Here are some numbered points:
array([ 3.81, -0.65, -1.14,  1.28, -1.02, -0.38,  0.57,  0.83]) 0
array([ 0.26,  2.21, -1.38,  1.53,  0.69,  0.82,  0.94,  0.60]) 1
array([-2.38,  2.73,  0.36,  1.08,  0.29,  1.07, -0.07, -0.56]) 2
array([ 2.80, -1.13, -1.59,  0.06, -1.16, -0.65, -0.17,  0.50]) 3
array([-0.49,  1.30, -1.36,  1.52,  0.14,  1.34,  0.62, -0.99]) 4
array([ 3.48, -0.96, -1.39,  0.87, -1.48, -0.87,  0.75,  0.48]) 5
array([-2.12, -0.47,  0.98, -0.62,  0.84,  0.42, -0.96, -0.94]) 6
array([ 2.87, -0.36, -1.81,  1.20, -0.66, -0.16,  0.31,  0.56]) 7
array([-2.08,  1.90,  0.66, -0.42,  1.47,  0.21,  0.39,  0.10]) 8
array([ 3.11, -1.37, -1.11,  0.38, -0.90, -1.04, -0.53,  0.86]) 9
array([ 3.52, -1.05, -1.25,  1.05, -1.09, -0.73,  0.57,  0.77]) 10
array([-1.47,  0.63,  1.29, -1.80,  1.42,  0.35,  0.31, -0.34]) 11
array([-1.02, -1.85,  2.54, -2.24,  0.40, -0.37, -0.67,  0.32]) 12
array([ 3.09, -1.44, -0.12, -1.09, -0.03, -0.83, -0.17,  0.84]) 13
array([ 3.90, -0.77, -1.00,  0.78, -1.11, -0.63,  0.28,  1.14]) 14
array([ 0.88,  1.44, -1.50,  0.09,  0.96,  0.19,  1.05,  0.61]) 15
array([-1.21,  0.37, -1.40,  1.52,  0.09, -0.57, -0.55, -1.00]) 16
array([ 2.62, -0.43,  0.09, -2.01,  0.02, -1.14,  0.02,  1.91]) 17
array([-0.75,  1.00, -0.89, -0.38,  0.86, -0.06, -0.20, -1.06]) 18
array([-0.79, -2.31,  3.14, -2.37, -0.41, -0.19, -0.76,  0.85]) 19
array([-2.86, -0.60,  2.10, -1.19, -0.44, -0.86, -1.33, -0.90]) 20
array([-4.11,  0.23,  2.82,  0.97, -0.87,  0.50, -0.17, -0.70]) 21
array([ 0.67, -1.31, -1.30, -0.60, -0.17, -1.32, -0.63, -0.24]) 22
array([-2.37, -0.15,  1.30, -0.38,  0.55,  0.63, -1.12, -1.32]) 23
array([ 3.06, -1.40, -1.41,  0.54, -1.39, -0.71, -0.01,  0.21]) 24
array([ 0.69, -0.62, -1.57,  0.86,  0.36,  0.39, -0.67, -0.42]) 25
array([ 0.67,  0.91, -1.35, -0.20,  1.02,  0.44,  1.45,  0.43]) 26
array([ 3.37, -0.25, -1.57,  1.27, -0.91,  0.03,  0.81,  0.60]) 27
array([ 2.81,  0.22,  0.47, -1.70,  0.64, -1.26,  0.89,  2.03]) 28
array([-1.70,  0.32, -0.25, -0.92,  0.82,  0.03, -0.16, -0.78]) 29
array([ 3.50, -1.62, -0.28, -0.83, -0.65, -0.30,  0.20,  0.65]) 30
array([ 1.33, -1.12, -1.19, -0.92, -0.15, -0.32, -0.02, -0.91]) 31
array([-1.19,  0.77,  4.31, -1.65,  0.93,  0.65,  1.34,  2.15]) 32
array([ 2.63, -1.64, -1.11, -0.32, -0.90, -1.13, -0.08, -0.06]) 33
array([ 2.66, -0.14, -2.06,  0.75, -0.94, -0.28,  0.33,  0.58]) 34
array([-3.28,  0.65,  1.71, -0.33,  0.61,  0.19,  0.13, -0.84]) 35
array([-1.02,  1.70, -1.14,  1.11,  0.55,  1.32,  0.43, -0.22]) 36
array([-1.47, -1.42,  0.22, -0.67, -0.79,  0.43, -1.31, -1.65]) 37
array([-1.98,  1.75,  2.17, -1.25,  1.31,  1.21,  0.38,  0.97]) 38
array([ 0.48,  0.52, -1.50,  2.37, -0.46,  1.10, -0.16, -1.31]) 39
array([-1.17,  1.27, -1.12,  1.30, -0.32,  1.00, -0.66, -1.41]) 40
array([ 3.88, -0.91, -1.00,  0.74, -1.16, -0.38,  0.66,  1.12]) 41
array([-0.96,  0.55, -1.24,  0.62,  0.52,  0.01, -1.31, -0.21]) 42
array([ 0.79, -1.05, -0.43, -1.83,  0.46, -0.08, -0.15, -0.35]) 43
array([ 0.58, -1.93,  2.23, -2.54,  0.47, -0.88, -0.34,  1.07]) 44
array([-3.80,  0.20,  3.37, -0.50, -0.37,  0.15, -0.04, -0.31]) 45
array([ 0.99, -0.99, -0.57, -1.44,  0.45, -0.26, -0.55, -0.61]) 46
array([ 0.49, -1.83,  2.94, -2.18,  0.65, -1.47, -0.13,  1.72]) 47
array([ 0.45,  1.26, -1.94,  0.31,  0.34,  0.72,  0.37,  0.66]) 48
array([-0.33, -0.45,  4.11, -2.67,  0.57,  0.01,  0.21,  1.74]) 49
array([-1.46,  0.63, -0.34, -1.40,  0.56, -0.13, -0.51, -0.61]) 50
array([ 0.85, -1.38, -1.42, -0.22, -0.68, -0.81, -1.47,  0.11]) 51
array([-1.44,  2.73, -0.18,  1.40,  0.48,  1.35,  1.12, -0.55]) 52
array([ 1.36, -0.95, -0.76, -0.98,  0.72,  0.05,  0.46, -0.63]) 53
array([-1.42,  1.31, -0.87,  0.79,  0.49,  0.89, -0.53, -0.84]) 54
array([ 2.47, -0.24, -2.03,  0.01, -1.37,  0.52,  0.90,  0.30]) 55
array([ 0.57,  1.04, -1.74, -0.50,  0.38,  0.61,  0.89,  0.26]) 56
array([ 0.29,  0.44, -1.60,  2.39, -0.59,  0.85, -0.49, -1.20]) 57
array([ 2.22,  0.22, -0.04, -1.64,  0.77, -1.24,  0.97,  1.98]) 58
array([ 2.13, -1.81,  0.85, -2.00, -0.67, -2.17, -0.56,  1.17]) 59
array([ 0.47,  1.16, -1.97,  1.14,  0.08,  1.07,  0.47, -0.05]) 60
array([-0.28,  0.20, -1.84,  0.89,  0.03,  0.08, -0.55, -0.75]) 61
array([-1.90,  2.12, -0.17,  1.32,  0.71,  1.35,  0.26, -0.25]) 62
array([-0.28,  2.07, -1.82,  1.49,  0.12,  0.18,  0.95,  0.01]) 63
array([ 3.38, -0.27, -1.57,  0.55, -0.89, -0.22,  0.56,  0.92]) 64
array([-2.30, -2.06,  4.38, -0.81, -0.65, -0.60, -0.85,  0.47]) 65
array([-0.49, -0.92,  1.00, -1.98,  1.36, -0.04,  0.00,  0.03]) 66
Which five points above are nearest to each new point, looking only along the 3 directions in which the numbered points spread most? Their numbers follow each, nearest first.
array([ 3.24, -0.23, -1.24,  0.77,  0.07, -0.66,  0.63,  1.16]) 64 0 27 41 55
array([-0.44, -0.32, -1.70,  0.95, -0.05, -0.17, -0.32, -1.08]) 61 16 25 42 57
array([-2.65,  0.26,  1.88, -0.88,  1.15, -1.63,  0.27, -0.05]) 11 35 6 45 23
array([-3.59,  1.76,  2.13,  0.74, -0.25,  1.26,  0.47, -0.80]) 35 21 2 8 23
array([-1.31, -1.58,  2.60, -2.46, -0.16, -0.08, -0.83, -0.33]) 12 19 65 20 66
array([ 0.22, -0.83, -1.57,  0.55,  0.32,  0.81, -0.26, -0.20]) 25 61 42 31 16
array([-3.14, -0.60,  4.11, -0.73, -0.42,  0.21, -0.38, -0.66]) 45 20 65 21 35
array([-2.09,  0.04,  2.09, -1.84,  1.23, -0.82,  0.10,  0.25]) 11 66 45 12 38
array([ 2.64, -1.94,  0.69, -1.99, -0.88, -1.68,  0.03,  1.19]) 59 13 17 30 33
array([ 0.79,  0.84, -1.76,  0.63,  0.70,  0.55,  1.03,  0.21]) 48 56 15 60 26
array([ 2.53, -1.07,  0.10, -2.12,  0.08, -0.78,  0.72,  0.79]) 17 13 58 28 30
array([-2.39,  2.33,  1.00, -0.44,  1.19,  0.12,  0.59,  0.10]) 8 38 11 2 35
array([-2.71, -0.31,  0.84, -0.25,  0.02,  0.98, -0.79, -1.19]) 23 6 35 29 21
array([-1.08, -0.29,  2.08, -2.81,  0.36, -0.74, -1.04,  0.15]) 12 66 19 65 44
array([-0.44, -1.09,  1.38, -2.47,  0.33, -1.13, -1.21, -0.02]) 12 66 19 44 47
array([-3.23,  0.52,  1.86, -0.87,  0.36,  0.57, -0.30, -0.51]) 35 45 21 23 6
array([-3.96, -0.75,  2.98,  1.23, -0.46, -0.11, -0.24, -0.15]) 21 45 23 20 35
array([-2.84, -0.64,  2.32, -1.01, -0.58, -0.04, -1.64, -0.96]) 20 23 6 45 21
array([-1.19,  1.27, -1.54,  1.23,  0.18,  0.75, -0.04, -0.36]) 4 54 36 40 42
array([-4.02,  1.64,  3.24,  1.55, -0.71,  0.71,  0.52, -0.04]) 35 21 45 8 23
array([-3.56,  1.69,  2.92,  0.69, -0.01,  1.20, -0.10, -0.38]) 35 21 45 8 23
array([ 0.58, -0.68, -1.56,  0.65,  0.01,  0.74, -0.69, -0.74]) 25 61 57 42 31
array([-3.63,  1.87,  2.88,  1.31, -0.21,  1.17,  0.31, -0.45]) 35 21 8 2 45
array([-2.01,  1.01,  1.44, -0.08,  2.05, -0.15,  1.08,  1.41]) 38 8 11 50 29
array([ 0.89,  1.79, -1.48,  1.89,  0.33,  1.14,  1.47,  0.37]) 1 63 48 60 15
array([-3.83, -0.13,  4.02, -0.05, -0.76,  0.41, -0.05, -0.06]) 45 21 35 20 23
array([-0.47, -0.06, -1.83,  1.13, -0.33, -0.05, -0.73, -0.90]) 61 16 57 25 39
array([-3.55,  1.52,  2.49,  1.43,  0.24,  1.12,  0.63, -0.40]) 35 8 21 2 45
array([-2.42,  0.17,  2.57, -1.70,  1.06, -0.84,  1.02,  0.17]) 11 38 45 66 32
array([-3.11,  0.58,  2.74, -1.17,  0.39,  0.67, -0.34, -0.19]) 45 35 21 11 23
array([ 0.46,  1.48, -2.09,  1.59, -0.10,  0.09,  0.67, -0.39]) 60 63 48 4 39
array([-4.14,  0.46,  2.64,  1.31, -0.64,  0.40,  0.30, -0.65]) 21 35 23 45 6
array([-3.02, -0.82,  1.87, -1.20, -0.53, -1.03, -0.88, -0.81]) 20 6 23 45 65
array([ 0.44, -1.09, -1.47,  1.06,  0.10,  0.87, -0.12, -0.71]) 25 61 57 42 39
array([-1.68,  2.28, -0.58,  1.39,  0.44,  1.05,  0.02, -0.45]) 62 52 36 54 2
array([ 2.16, -2.42,  0.04, -1.53, -1.25, -1.13, -0.66,  0.34]) 59 13 33 30 22
array([-1.35,  0.96, -0.63, -0.47,  1.12, -0.58,  0.27, -0.52]) 18 50 29 42 54
array([-1.89, -0.20, -0.77,  1.09, -0.52,  1.03, -0.96, -1.20]) 16 40 42 54 18
array([-1.52,  0.82, -1.19,  1.57, -0.78,  0.64,  0.17, -1.83]) 40 16 54 42 4
array([-1.70,  2.05, -0.10,  1.34,  1.06,  1.16,  0.57, -0.32]) 62 52 2 36 54
array([ 0.86, -0.38, -1.57,  0.69,  0.65,  0.03, -0.83,  0.34]) 25 31 53 61 22
array([-3.01,  0.84,  1.46, -0.44,  0.80,  0.45, -0.17, -0.65]) 35 21 23 6 45
array([ 1.34,  0.06, -1.87,  0.25,  0.37, -0.13, -0.33,  0.74]) 55 25 53 56 34
array([ 1.63, -1.04,  0.51, -2.32,  0.68, -0.35,  0.19,  1.43]) 17 58 28 59 13
array([-0.29, -0.48, -1.73,  0.85, -0.23,  0.37, -0.28, -1.09]) 61 25 16 42 57
array([-1.42,  1.44, -1.12,  1.46,  0.41,  1.01,  0.64, -0.53]) 36 4 54 62 40
array([-0.19,  0.15, -1.78,  1.08, -0.10,  0.50, -0.57, -0.90]) 61 16 57 39 25
array([-3.49,  0.67,  2.25, -0.25,  0.52, -0.18,  0.05, -0.72]) 35 21 45 23 6
array([ 0.14,  1.68, -1.55,  1.75, -0.09,  1.63,  0.64, -0.37]) 63 60 4 1 36
array([-2.76,  2.45,  0.53,  0.42,  0.44,  0.03,  0.29, -0.77]) 2 62 8 52 54
array([-0.43, -1.83,  1.92, -2.13,  0.61, -0.86, -0.91,  0.17]) 12 19 44 66 47
array([ 1.56, -0.72,  0.15, -1.62,  1.25,  0.02, -0.31,  0.80]) 43 53 46 17 58
array([-1.48, -0.96,  2.80, -2.54,  0.50,  0.11,  0.18, -0.14]) 12 65 19 66 49
array([-0.45,  0.42, -1.36,  0.08,  0.67, -0.09, -0.64, -0.65]) 42 18 61 16 25
array([ 0.86, -2.13,  3.04, -2.15,  0.48, -1.28,  0.59,  1.77]) 47 44 49 19 12
array([-1.00, -0.80,  3.06, -2.31,  0.81, -0.53, -1.01,  0.24]) 12 19 65 66 49
array([ 0.24, -0.74, -1.42,  0.79,  0.47,  0.70, -0.60, -0.40]) 25 61 42 16 57
array([-2.47,  0.64, -0.08,  0.12,  0.37,  0.01,  0.33, -1.50]) 29 54 50 23 18
array([-2.27,  1.02, -0.06,  0.23,  0.99, -0.57, -0.59, -0.48]) 29 50 18 54 6
array([-3.16,  0.44,  1.97, -0.49,  0.58,  0.35, -0.15, -0.96]) 35 21 23 45 6
array([-3.01, -1.45,  3.94, -0.67, -0.40, -0.67, -0.60,  0.16]) 65 20 45 12 19
array([-3.76,  1.54,  3.11,  1.97, -0.08,  0.86,  0.51,  0.42]) 35 8 21 2 45
array([-3.48,  1.42,  2.75, -0.03,  0.58,  0.36,  0.18, -0.30]) 35 45 21 38 8
array([ 1.93, -0.58,  0.31, -2.59,  0.17, -1.30,  0.65,  1.18]) 17 58 28 13 59
array([-1.31, -1.60,  3.11, -2.33,  0.13, -0.01, -0.60, -0.05]) 12 19 65 66 20
array([ 0.13, -0.06, -1.93,  1.15, -0.38,  0.61, -0.36, -0.92]) 61 57 39 25 16
array([ 0.52, -1.46,  0.07, -2.13,  0.15, -0.24, -0.93,  0.19]) 43 46 66 22 53
array([-0.27,  1.15, -1.11,  0.28,  1.26, -0.56, -0.15, -0.44]) 18 42 56 48 36
array([-3.49,  1.85,  2.51,  0.66, -0.20,  1.53,  0.58, -0.58]) 35 8 21 2 45
array([ 2.59, -1.68,  1.39, -2.76, -0.95, -0.89,  0.09,  1.19]) 59 17 13 44 47
array([-2.10,  1.29,  2.54, -0.48,  1.83, -0.42,  0.91,  1.93]) 38 11 32 8 35
array([-3.43,  1.96,  2.07,  1.05, -0.04,  0.74, -0.47, -0.90]) 35 21 2 23 8
array([-1.97,  2.07,  0.18, -0.42,  1.00,  0.85,  0.11,  0.04]) 8 2 62 52 29
array([ 0.47,  1.23, -1.76,  1.47,  0.02,  1.20,  0.22, -0.62]) 60 63 4 39 48
array([-3.30,  2.06,  3.10,  1.23, -0.36,  1.84, -0.20, -0.18]) 35 21 8 2 45
array([-0.89, -1.24,  0.47, -2.12,  0.15, -0.93, -0.38, -0.72]) 66 43 12 46 37
